[[ 0.01 -0.15  3.54 -1.45  2.17 -0.84 -2.56  1.16  1.81 -0.49  1.36  0.23
   1.58]
 [ 0.07  2.51  0.75  2.31  1.09  0.14  4.52  1.01 -2.56  0.08 -0.01  2.34
   1.98]
 [-0.47 -2.16 -2.46 -0.61 -3.95 -2.34 -2.04  0.77 -0.20  1.35  2.48 -1.22
  -0.23]
 [ 0.66  0.99  2.43  0.03  5.23 -1.62 -4.29 -0.24  2.03 -4.54 -0.74 -1.93
  -3.70]
 [-2.39  2.31  3.19  1.78  0.31 -0.74  0.47 -0.39 -0.56 -2.00  1.26 -2.86
   0.81]
 [-0.01 -3.77 -2.03 -0.43 -4.63  2.91  0.22  0.48 -3.28 -1.03 -1.32 -0.24
   0.23]
 [-1.66 -1.79  3.37 -0.59 -0.65 -0.96 -0.93  0.96 -2.27 -2.58  0.84 -2.79
   2.65]
 [-0.82 -2.77 -5.85 -1.26 -5.07 -2.80  1.79 -4.63 -0.71  1.92 -3.25 -3.76
  -1.67]
 [-0.62 -1.58 -2.01 -1.80 -2.81 -0.18 -0.07 -1.82  2.41  3.59  0.10 -0.99
   0.53]] → -0.15

[[-0.60 -0.69  0.95 -1.21 -1.46 -2.42 -1.11  0.16 -0.78 -0.52  0.28  0.13
  -3.05 -0.27 -1.57 -1.42]
 [ 3.10  1.66  3.69 -2.30 -4.94 -2.61 -0.70 -3.19 -0.80  0.10 -0.67  3.07
  -1.11 -0.41 -1.01 -4.06]
 [ 3.54  4.28  0.53 -4.15 -5.04 -5.12 -2.89  0.25  2.54 -3.28  5.80  2.63
  -4.24 -6.09 -0.81 -0.74]
 [ 1.32  1.43  3.80 -2.61 -3.91 -2.34 -1.45 -2.17 -1.08 -0.42  0.57  1.09
  -1.79  0.23 -1.88 -2.29]
 [-3.32 -3.27 -6.98 -0.31  1.07 -0.04 -1.46 -0.52 -0.92 -2.70 -2.46 -3.74
  -0.28 -3.68 -0.35  0.25]
 [ 4.52  2.59 -1.44 -3.00 -5.25 -4.17 -1.83 -1.45  2.00 -2.64  2.30  3.97
  -2.57 -6.66  0.18 -2.90]] → -0.69

[[ 0.71  2.24  0.96  0.55 -0.21 -0.87 -0.91 -0.34  0.46  0.94  0.81]
 [ 0.61  1.46  0.96  0.67 -0.07 -0.76 -0.96 -0.49  0.30  0.89  0.89]
 [ 0.04 -1.89  0.77  0.97  0.52 -0.26 -0.88 -0.89 -0.32  0.49  0.95]
 [ 0.97  5.41  0.66 -0.08 -0.77 -0.96 -0.50  0.30  0.89  0.88  0.28]
 [ 0.73  6.55 -0.01 -0.73 -0.97 -0.54  0.24  0.88  0.91  0.37 -0.45]
 [-0.97 -2.94 -0.75 -0.01  0.71  0.98  0.56 -0.23 -0.85 -0.93 -0.34]
 [-0.70 -4.37  0.04  0.75  0.96  0.51 -0.28 -0.88 -0.90 -0.31  0.50]
 [ 0.39 -0.08  0.93  0.84  0.20 -0.59 -0.96 -0.70  0.04  0.76  0.97]
 [ 0.85  3.53  0.93  0.34 -0.44 -0.94 -0.81 -0.14  0.65  0.98  0.67]
 [-0.60  0.64 -0.98 -0.68  0.08  0.77  0.94  0.51 -0.31 -0.89 -0.88]
 [ 0.83  6.63  0.15 -0.61 -0.99 -0.67  0.08  0.78  0.96  0.48 -0.31]
 [ 0.97  5.79  0.62 -0.18 -0.84 -0.93 -0.40  0.40  0.93  0.84  0.18]] → 2.24

[[-4.43  1.42 -4.35  5.25  3.73 -4.15]
 [ 1.20  1.83  2.65 -2.19 -1.34 -3.10]
 [ 0.29  5.12  0.56 -0.54  2.03  2.91]
 [-3.61 -0.53 -4.06  4.51 -0.34  2.25]
 [ 4.76  3.08  3.21 -4.57  3.85 -3.75]
 [ 2.41 -3.00  2.19 -3.10 -3.64 -3.02]
 [-0.31  2.92 -1.73  2.22  3.75 -5.83]
 [ 2.28  2.07  1.67  0.40  2.27  6.56]
 [ 2.47 -1.20  0.91 -2.42  1.76  3.05]
 [ 2.02  5.64  2.15 -1.38  5.03  4.26]
 [ 3.73 -0.74  1.13 -0.49  2.30 -3.43]] → 1.42

[[-0.97  1.38 -1.29  4.48  1.15  1.20 -0.17 -1.78  1.23  1.29  1.44  1.97
  -1.17  4.34  2.01]
 [-1.55  1.43 -0.83  1.62  2.89  3.09  1.24 -0.82  2.47 -0.30  0.51  1.96
  -2.71  2.24  2.00]
 [ 2.61 -0.26  0.51  0.81 -0.72 -1.70  0.45  1.13  0.47 -0.62 -2.21 -1.96
   0.05  0.04 -0.07]
 [ 0.89  0.55 -0.14  0.76  0.76  0.30  0.75  0.60  1.28 -0.58 -1.43 -0.81
  -0.68  0.84  0.74]
 [ 5.61 -1.04  1.30  2.71 -1.69 -3.82  0.99  1.72  0.93 -0.94 -3.88 -3.32
  -0.71  0.24 -0.23]
 [ 2.07 -1.33  1.11  3.55 -0.28 -1.30  0.81 -1.05  0.68  0.23  0.67  1.48
  -3.17  0.73  0.23]] → 1.38

[[ 3.61 -1.85 -1.24  0.05  1.93  1.71  2.80  3.14  0.11 -2.97 -1.16]
 [-1.55 -3.05 -2.95 -1.10 -2.58  0.96 -2.54  1.85  0.12 -2.16 -2.74]
 [ 0.77 -0.69 -5.57  1.19 -0.27 -1.14 -2.05 -2.87 -1.17  0.85 -0.91]
 [-1.94  0.83  2.29 -2.83  0.54 -2.47  2.86  2.91  1.28 -0.57 -2.81]
 [-2.04  3.33  0.51 -2.26 -1.86 -0.74  2.05  3.03  1.74 -1.39 -1.98]] → -1.85
